Named moves (each a turn or a mirror), then the moves between two rows, first move first; the first pair answered:
E:
-0.17  +0.51  +1.69  +1.87  -0.20  -1.45  +1.12  +4.23  +1.18  +0.03  -2.98  +0.44  -3.34  +1.30  +1.17  +2.39  -0.38  +1.52  -1.64  +1.83  -0.79  -1.52  +0.29 => +1.42  +0.08  -0.48  -0.34  -2.78  -1.80  +1.36  +0.23  -1.70  +0.09  -2.80  +0.58  -2.03  -3.45  +1.56  -2.24  +1.48  -0.71  -1.38  -2.49  -3.08  +0.80  +0.42
+0.66  -1.91  -1.32  -0.04  +0.39  +0.62  -0.34  -2.69  -0.81  -1.02  +1.98  -1.00  +1.12  +0.13  -0.65  -1.35  +2.09  -1.19  +1.67  -1.67  +1.07  +0.71  -0.52 => -0.11  -1.48  -0.30  +1.27  +1.79  +1.06  -0.21  -0.44  +0.55  -0.85  +1.65  -1.13  +0.59  +2.90  -1.01  +1.18  +0.82  +0.21  +1.81  +0.75  +2.56  -0.68  -0.52
-0.54  +1.99  -1.46  +0.18  -2.59  -1.76  -0.29  +1.05  -0.64  -1.06  +0.22  -1.52  +0.37  -2.75  -2.50  -3.47  +0.50  +1.10  -0.04  +1.49  -3.38  +0.84  +0.07 => -1.54  +2.25  -0.49  +1.66  -1.15  -1.39  -0.17  +3.38  +0.79  -1.01  +0.36  -1.37  -0.34  -0.49  -2.77  -1.18  -0.75  +2.24  -0.11  +3.74  -2.24  -0.49  -0.13
K:
+1.00  +1.45  -1.05  +0.76  +0.37  -0.13  +0.16  +0.35  -1.59  +0.14  -2.48  +0.07  +0.33  -1.23  -1.00  -4.11  -0.63  +0.45  +0.81  -0.82  +0.22  -1.57  -0.58 => -0.67  +2.12  -0.15  +1.71  +1.27  -0.30  +1.12  +1.80  -0.84  +0.43  -3.14  +0.42  -1.22  +0.19  -0.72  -2.18  -1.15  -0.05  +0.75  +0.03  +1.29  -2.20  -0.97
+1.23  +2.71  -3.09  -1.22  +0.56  +4.16  -0.90  -4.04  +0.01  -5.07  +3.28  +0.01  +1.62  -0.37  -3.69  -3.07  +0.23  -1.08  +2.48  +2.61  -0.28  +1.77  -2.82 => +1.57  +3.47  -2.24  +1.03  +0.34  +2.53  +0.17  +1.97  +1.01  -5.98  +0.04  -0.72  -0.49  -0.22  -3.71  -1.34  -0.12  +1.63  +0.63  +6.70  -2.17  +0.29  -1.18
-3.99  +0.95  -0.39  +0.08  +1.23  -0.05  +0.93  -0.07  -0.35  +0.13  +0.25  -1.32  -0.39  +0.16  -0.31  -0.27  -0.40  -1.30  +0.78  -0.09  +1.92  -1.46  -0.93 => -1.48  +0.10  -1.56  -0.53  -0.25  +0.06  -0.47  -1.09  -1.58  -0.48  +0.49  -1.61  +1.69  -1.47  -0.59  -3.16  +0.73  -0.18  +0.64  -0.45  +0.42  -0.85  +0.04
-0.15  +3.65  -0.77  +0.98  +2.36  +1.28  +1.75  -3.62  +1.56  -1.41  -0.61  +0.52  +0.04  +1.51  -3.36  +1.53  -0.77  +1.04  +1.99  +1.50  +2.22  +0.61  -1.49 => +2.30  +2.75  -1.65  +0.49  +1.17  +1.38  +0.67  -4.57  -0.02  -2.21  -0.32  +0.05  +2.16  -0.43  -3.62  -1.42  +0.20  +2.18  +1.42  +1.16  +0.43  +0.98  -0.61
D:
-1.32  +0.83  +0.62  +1.21  -2.09  +0.94  +1.89  +0.29  -0.43  -1.51  +1.56  -1.46  +0.06  -0.41  -1.28  -0.36  +0.74  +3.07  +1.21  +1.03  -1.37  -1.85  +1.15 => -1.54  +1.02  +0.93  +1.26  -2.07  +0.83  +2.03  +0.61  -0.32  -1.22  +1.28  -1.35  -0.27  -0.30  -1.26  -0.27  +0.72  +3.24  +1.07  +0.83  -1.27  -1.90  +1.24
-0.21  +0.87  -0.18  -0.20  +0.29  +0.33  +0.02  -1.55  +0.70  +0.35  +0.11  -0.66  +0.18  -0.63  -0.40  -1.19  +0.21  -0.90  +0.79  +0.09  -0.52  +0.39  -0.62 => -0.07  +0.79  -0.44  -0.08  +0.21  +0.19  +0.15  -1.42  +0.42  +0.31  -0.13  -0.86  +0.30  -0.79  -0.44  -1.37  +0.38  -0.56  +0.54  -0.12  -0.94  +0.30  -0.33
-1.27  +0.62  -0.11  -0.75  +1.86  +3.23  +0.18  +0.01  -2.02  +2.18  -0.54  +2.42  -0.07  +0.74  +0.28  -1.33  +0.44  -2.37  -0.24  -2.25  -1.08  +0.29  -1.62 => -0.87  +0.70  -0.38  -0.66  +1.88  +3.52  +0.18  +0.09  -2.27  +1.93  -0.29  +2.34  +0.48  +0.31  +0.02  -1.86  +0.54  -2.08  -0.35  -2.10  -1.32  +0.34  -1.61
-0.09  +1.13  -0.13  -0.29  -0.41  -0.31  -0.29  +0.58  +0.18  -1.30  -0.14  -0.71  -0.32  -0.37  -0.64  +0.51  +0.07  +0.14  -0.05  +2.49  -1.74  -0.31  -0.03 => -0.15  +1.39  +0.04  -0.35  -0.47  -0.26  -0.21  +0.61  +0.33  -1.25  -0.51  -0.70  -0.19  -0.27  -0.60  +0.58  -0.08  +0.01  +0.01  +2.49  -1.37  -0.27  -0.03
Now pairs of rows:
Each pair is two moves apart.
+0.18  +1.14  -0.68  +0.18  -0.11  +0.61  -1.43  +0.32  -0.29  -2.64  +0.59  +2.28  +0.71  -0.58  -0.39  -1.70  -1.22  +2.74  +0.08  +1.82  +0.26  +0.75  -0.69 => -0.83  +1.08  -0.68  -0.62  +0.43  +1.03  -1.41  -1.52  -0.07  -1.83  +1.45  +2.59  +0.37  +0.29  -0.35  -0.94  -1.20  +1.45  +0.73  +0.60  +1.62  +1.19  -1.55 => K K
+0.54  -1.27  -0.61  -1.72  -0.99  -1.09  -0.26  -2.10  +0.04  +0.37  +1.35  -0.62  +0.07  -0.73  -0.60  -0.22  -0.92  +0.54  -1.14  -1.25  -1.48  +1.59  +0.58 => -1.00  -0.47  +0.43  -1.20  -0.04  -1.29  +1.03  -1.46  +1.05  +0.87  +1.05  -0.12  -1.57  +0.93  -0.23  +2.29  -1.97  -0.54  -0.79  -0.73  -0.43  +1.16  -0.09 => K K
-1.29  +2.19  -1.27  -1.27  -1.87  -0.45  +1.09  -2.33  -2.09  -1.02  -1.09  -0.21  -0.23  -5.02  -1.23  -2.00  +0.01  -3.61  +0.19  -1.31  -2.99  +2.65  -0.65 => -3.94  +2.94  -0.19  -0.48  -0.50  -0.90  +2.50  -1.20  -0.54  -0.37  -1.77  +0.45  -2.67  -2.75  -0.92  +1.17  -1.28  -4.88  +0.61  -0.60  -1.14  +2.01  -1.82 => K K
-0.59  -1.66  +0.85  +0.29  -0.58  -1.55  +1.78  -1.30  +0.29  +2.57  -1.01  -0.26  +0.26  -1.52  +1.57  +0.25  -0.90  -2.01  +0.00  -3.30  -0.10  +0.64  +0.65 => +0.78  -2.24  +0.30  +0.03  -0.44  -0.48  +0.40  -2.38  -0.14  +2.15  +0.20  -0.37  +2.60  -1.02  +1.21  -0.79  -0.48  -0.64  +0.41  -3.18  +0.33  +0.92  +0.88 => E K
-2.30  +0.90  +0.41  +0.26  -0.66  -1.59  +2.80  +1.46  +1.09  +1.17  -2.38  +0.06  -3.65  -1.06  +0.49  +2.64  +0.25  -3.07  -0.45  -0.95  -0.54  -0.13  -0.91 => -2.09  +0.32  +0.92  +1.13  +1.47  +0.07  +1.18  +1.59  +2.52  +1.25  -0.23  -0.14  -2.25  +2.57  -0.27  +4.18  -0.86  -0.99  +0.44  +1.11  +1.92  -1.37  -1.07 => K E
+1.67  -0.51  +0.34  +0.34  -0.07  +1.39  -1.08  -1.68  +0.55  +1.63  -0.33  +0.82  +3.10  +0.75  -0.11  -0.86  +0.97  +3.32  -1.62  +1.97  +0.28  +0.28  +0.11 => -0.02  +0.01  +0.84  -0.15  +0.89  +1.74  -0.54  -2.94  +1.33  +2.30  +0.47  +1.13  +2.48  +2.15  -0.09  +0.64  +0.51  +1.74  -0.84  +0.83  +1.86  +0.65  -1.03 => K K
+0.48  -1.28  +1.03  +1.83  -0.11  -0.22  -1.00  +2.04  -0.14  -0.33  +0.72  -0.86  +0.86  +1.62  +0.13  +0.85  -0.30  +2.37  -0.80  +1.38  -0.18  -1.45  +0.22 => -0.01  -1.58  +0.22  -0.39  -0.42  +0.32  -0.71  -2.39  -1.25  +0.44  +2.03  -0.24  +1.33  +0.52  +0.68  -0.62  +0.40  -0.91  +0.32  -2.59  +0.74  +0.16  -1.13 => K E
-0.76  -0.33  +1.08  +0.37  +0.60  -0.12  -0.28  -0.06  +1.82  +1.31  +0.17  +0.21  -0.75  +1.21  +0.23  +0.81  -1.13  +0.86  +0.52  -0.78  +1.29  -0.99  +0.61 => +0.81  -0.35  +0.76  +0.56  -0.26  -0.66  -0.82  +1.05  +1.08  +0.57  -0.30  -0.20  +0.26  +0.01  -0.13  -0.50  -0.65  +2.41  -0.20  +0.01  -0.35  -0.82  +1.58 => K K
-0.67  -0.37  +0.79  -0.01  -0.74  -0.12  +1.18  -1.39  -1.44  -1.41  +2.70  -0.10  -0.15  -0.85  -0.78  -0.97  -0.06  -0.62  +1.22  -2.63  -1.06  +0.37  +1.83 => -2.15  +0.31  +1.76  +0.67  -0.11  -0.46  +2.03  +0.27  -0.35  -1.25  +1.96  +0.11  -1.91  +0.35  -0.75  +1.41  -0.83  -1.18  +1.11  -1.48  -0.47  -0.24  +1.63 => K K
-0.92  -1.07  +0.57  -1.24  -0.06  +0.33  -0.12  -4.07  +0.04  +1.60  +1.75  +0.73  +0.46  +0.51  +0.63  -0.21  +0.15  -2.42  +1.06  -2.90  +2.00  +0.95  -1.35 => -1.77  +0.21  +2.08  +1.34  +0.47  -1.39  +1.63  +2.39  +1.54  +0.90  -1.54  +0.54  -2.80  +1.62  +0.48  +3.07  -1.23  -0.15  -0.83  +1.36  +0.86  -1.19  -0.11 => K K
-0.49  -1.41  +1.15  +0.89  +0.01  -1.07  +0.49  -0.31  +1.73  +2.10  +1.14  +0.45  -0.06  +1.60  +0.30  +1.55  -0.43  +0.61  -0.83  -1.28  +0.79  -0.04  +0.87 => +0.50  -1.94  +0.85  +0.90  -0.17  -0.81  -0.48  -0.37  +1.54  +1.58  +1.76  +0.10  +0.82  +1.45  +0.00  +0.68  -0.14  +1.75  -0.70  -0.72  +0.48  -0.40  +0.89 => K E
-2.06  -1.36  +0.44  +0.06  +0.00  -0.30  -0.67  -3.42  +0.22  +3.63  +2.97  +0.40  +1.16  -0.81  -1.30  -0.11  -1.60  -4.58  +3.51  -2.58  +2.10  +0.40  -2.72 => -1.40  -0.99  +0.03  +0.58  +0.94  +0.88  -1.66  -3.19  +0.88  +2.29  +4.05  -0.13  +2.66  +0.63  -2.32  -0.20  -1.87  -2.86  +4.03  -0.76  +2.70  -0.31  -2.88 => E D
-0.28  +1.67  -0.75  -0.30  +0.62  +0.10  +0.38  -0.92  -1.60  -0.09  +1.61  +1.45  +1.36  -0.65  -2.32  -2.35  +0.03  -2.31  +1.40  -1.10  -1.31  -0.06  -0.79 => -0.74  +1.68  +0.49  +1.56  +1.92  +0.00  +0.61  +2.05  -0.17  -0.05  +1.04  +1.41  +0.53  +1.74  -2.56  +0.15  -0.94  -0.29  +0.51  +1.99  -0.58  -1.96  -0.11 => D E
-0.25  -2.82  +2.97  -1.90  -0.86  +2.24  -3.24  +1.11  +2.42  +2.77  +1.16  +0.13  -0.23  -0.20  -0.45  +2.45  +0.40  +2.28  -2.35  +0.92  +3.23  +0.03  +3.34 => -0.01  -2.44  +3.05  -1.49  -2.19  +1.09  -2.14  +2.78  +1.80  +2.30  -0.82  +0.01  -1.65  -2.11  -0.02  +2.12  +0.94  +2.17  -3.10  +1.49  +1.27  +0.14  +4.13 => E K
-0.90  -0.65  +1.35  -0.20  -0.48  -1.82  +2.42  +0.14  +0.52  +1.97  -1.10  +1.93  -2.17  -1.18  +2.89  +0.94  +0.08  -2.05  +0.22  -3.14  +0.70  -0.17  +0.54 => +0.96  -1.42  +0.32  -1.13  -1.05  -0.86  +0.87  -1.89  -0.45  +1.84  +0.19  +1.71  +0.43  -2.28  +2.44  -1.57  +0.87  -1.11  +0.35  -4.07  +0.13  +0.41  +0.82 => E K
+0.11  -0.34  +1.38  +0.62  +1.36  -0.45  -0.65  +0.34  +0.67  +1.55  +0.97  -0.05  +0.67  +0.69  +0.17  +0.84  -0.17  +1.21  -0.04  +0.55  +1.20  -0.80  +0.59 => +1.09  -0.32  +1.07  +0.53  +1.05  -0.42  -0.88  +0.06  +0.29  +1.27  +0.78  -0.16  +1.22  +0.14  +0.21  -0.05  +0.30  +1.98  -0.43  +0.44  +0.39  -0.57  +1.33 => K K
+3.25  -0.37  -0.30  +0.11  +0.33  -2.40  +0.92  -0.06  -2.04  -0.07  -0.09  -1.28  -1.71  -3.69  -0.21  -0.69  +1.52  -0.38  -1.44  +2.74  -4.11  -1.72  +4.14 => -1.24  +0.20  +1.16  -0.41  +2.24  -1.87  +2.56  -2.90  -0.18  +2.77  +1.31  -0.04  -3.84  -0.68  +0.52  +2.87  +0.16  -4.52  +0.25  -0.14  +0.06  -1.12  +1.73 => D K
-0.78  +0.91  -0.57  -1.82  -0.80  -1.09  +0.89  -1.21  -0.53  -0.26  -0.46  +0.41  -1.38  -2.66  +0.98  -0.10  -0.20  -2.40  +0.73  -2.07  -0.30  +1.29  -0.61 => +0.13  +0.10  -0.85  -2.30  -0.06  +0.50  -0.92  -2.99  -0.50  -0.28  +1.58  +0.48  +0.99  -1.24  +0.50  -0.80  -0.03  -1.21  +1.22  -1.99  +0.63  +1.23  -0.77 => E K
+2.55  -1.60  +0.04  +1.71  +1.92  +2.07  -2.93  -0.87  -0.03  -0.55  +3.13  -0.82  +3.54  +2.07  -0.67  -0.85  -0.20  +4.28  +1.33  +2.71  +0.98  -1.30  +0.00 => -0.04  -0.60  +1.61  +2.73  +2.97  +1.02  -0.90  +1.70  +1.41  +0.32  +1.27  -0.28  +0.17  +4.09  -0.08  +2.71  -1.28  +3.15  +0.82  +3.71  +2.03  -2.11  -0.31 => D K
-2.00  +0.06  +4.23  +3.30  -0.78  +0.92  +1.63  -1.19  +0.74  +3.42  -2.02  -1.26  -1.11  +3.94  +2.01  +2.22  -1.55  +0.98  -0.37  -2.47  +1.44  -4.04  +1.85 => +1.83  -1.21  +1.64  +1.73  -2.22  +2.79  -1.43  -4.95  -1.41  +1.76  +0.28  -1.80  +3.61  +1.30  +1.04  -3.25  -0.13  +2.17  +0.55  -3.69  -0.05  -2.51  +2.11 => D K
+1.65  -0.66  +0.78  -1.25  -0.35  +1.17  -1.61  -0.92  -0.08  -0.02  +1.38  +0.46  +1.95  +1.35  -0.65  -2.10  -0.84  +1.58  +0.40  +1.36  +1.54  -0.08  -0.79 => +0.05  -0.14  +1.39  -1.08  +0.42  +1.04  -0.94  -0.39  +0.81  +0.61  +1.12  +0.57  +0.61  +2.66  -0.53  -0.15  -1.49  +0.71  +0.69  +1.77  +2.68  -0.69  -1.55 => K K
-0.89  +1.94  +2.28  +0.74  +1.35  -1.12  -0.35  +4.53  -0.47  +0.71  -3.99  -1.57  -1.02  -0.31  -0.21  -0.81  +2.15  +2.50  -0.89  +3.18  -1.61  -3.62  +1.63 => -1.20  +1.74  +2.25  -0.49  +0.17  -2.21  +0.72  +2.81  -1.75  +1.65  -4.82  -1.11  -1.89  -2.78  +0.91  -2.05  +2.92  +0.15  -1.22  +0.09  -2.60  -2.34  +1.58 => E D
+0.49  -0.13  +0.66  -0.56  +1.82  +0.59  -0.09  -0.66  -0.02  +0.45  -0.30  -0.10  +1.36  +0.83  -0.38  +1.11  -0.85  +0.25  +0.38  +0.45  +0.84  -0.51  -0.82 => +0.84  +0.21  +0.38  -0.05  +1.34  +0.40  +0.01  +0.38  -0.09  +0.13  -0.86  -0.01  +1.44  +0.37  -0.31  +0.91  -0.70  +0.97  +0.02  +1.20  +0.33  -0.88  -0.27 => K K
-0.36  +1.08  -4.11  -0.48  +0.62  +1.42  +0.24  -0.76  -0.46  -1.87  +1.47  -2.33  +3.76  +0.20  -0.70  -1.40  +1.62  +0.64  +0.26  +3.18  -2.22  +0.69  -1.73 => -2.72  +1.69  -3.33  -0.59  +1.75  +1.80  +0.89  -1.70  +0.77  -0.88  +2.15  -1.65  +2.64  +2.02  -0.63  +0.56  +0.95  -1.62  +1.20  +2.37  -0.05  +0.75  -3.24 => K K
+0.45  +2.05  -1.03  +0.88  +0.23  +1.51  +0.59  -0.21  -1.33  -2.06  +1.33  -0.50  +0.42  -1.18  -0.02  -1.63  +0.51  -1.31  +1.65  +1.28  -0.62  +0.62  -0.45 => +0.29  +2.52  -0.91  +1.03  +0.09  +1.14  +0.96  +0.61  -1.07  -2.24  +0.57  -0.41  -0.38  -1.43  +0.03  -1.05  +0.27  -1.07  +1.43  +1.71  -0.95  +0.43  -0.37 => K E
+0.87  -0.43  -0.01  -0.35  +1.87  +1.40  -1.25  -1.92  +0.71  +0.64  +2.56  +0.30  +0.83  +1.46  -0.35  +0.60  -1.08  -0.06  +0.37  -0.05  +2.93  +0.64  -0.28 => +0.86  +0.06  +0.62  +0.92  +1.95  +0.54  -0.58  +1.41  +1.41  +0.12  +0.84  -0.24  -0.43  +1.83  -0.42  +1.90  -1.48  +1.51  -0.80  +2.35  +1.72  -0.40  +0.77 => K K
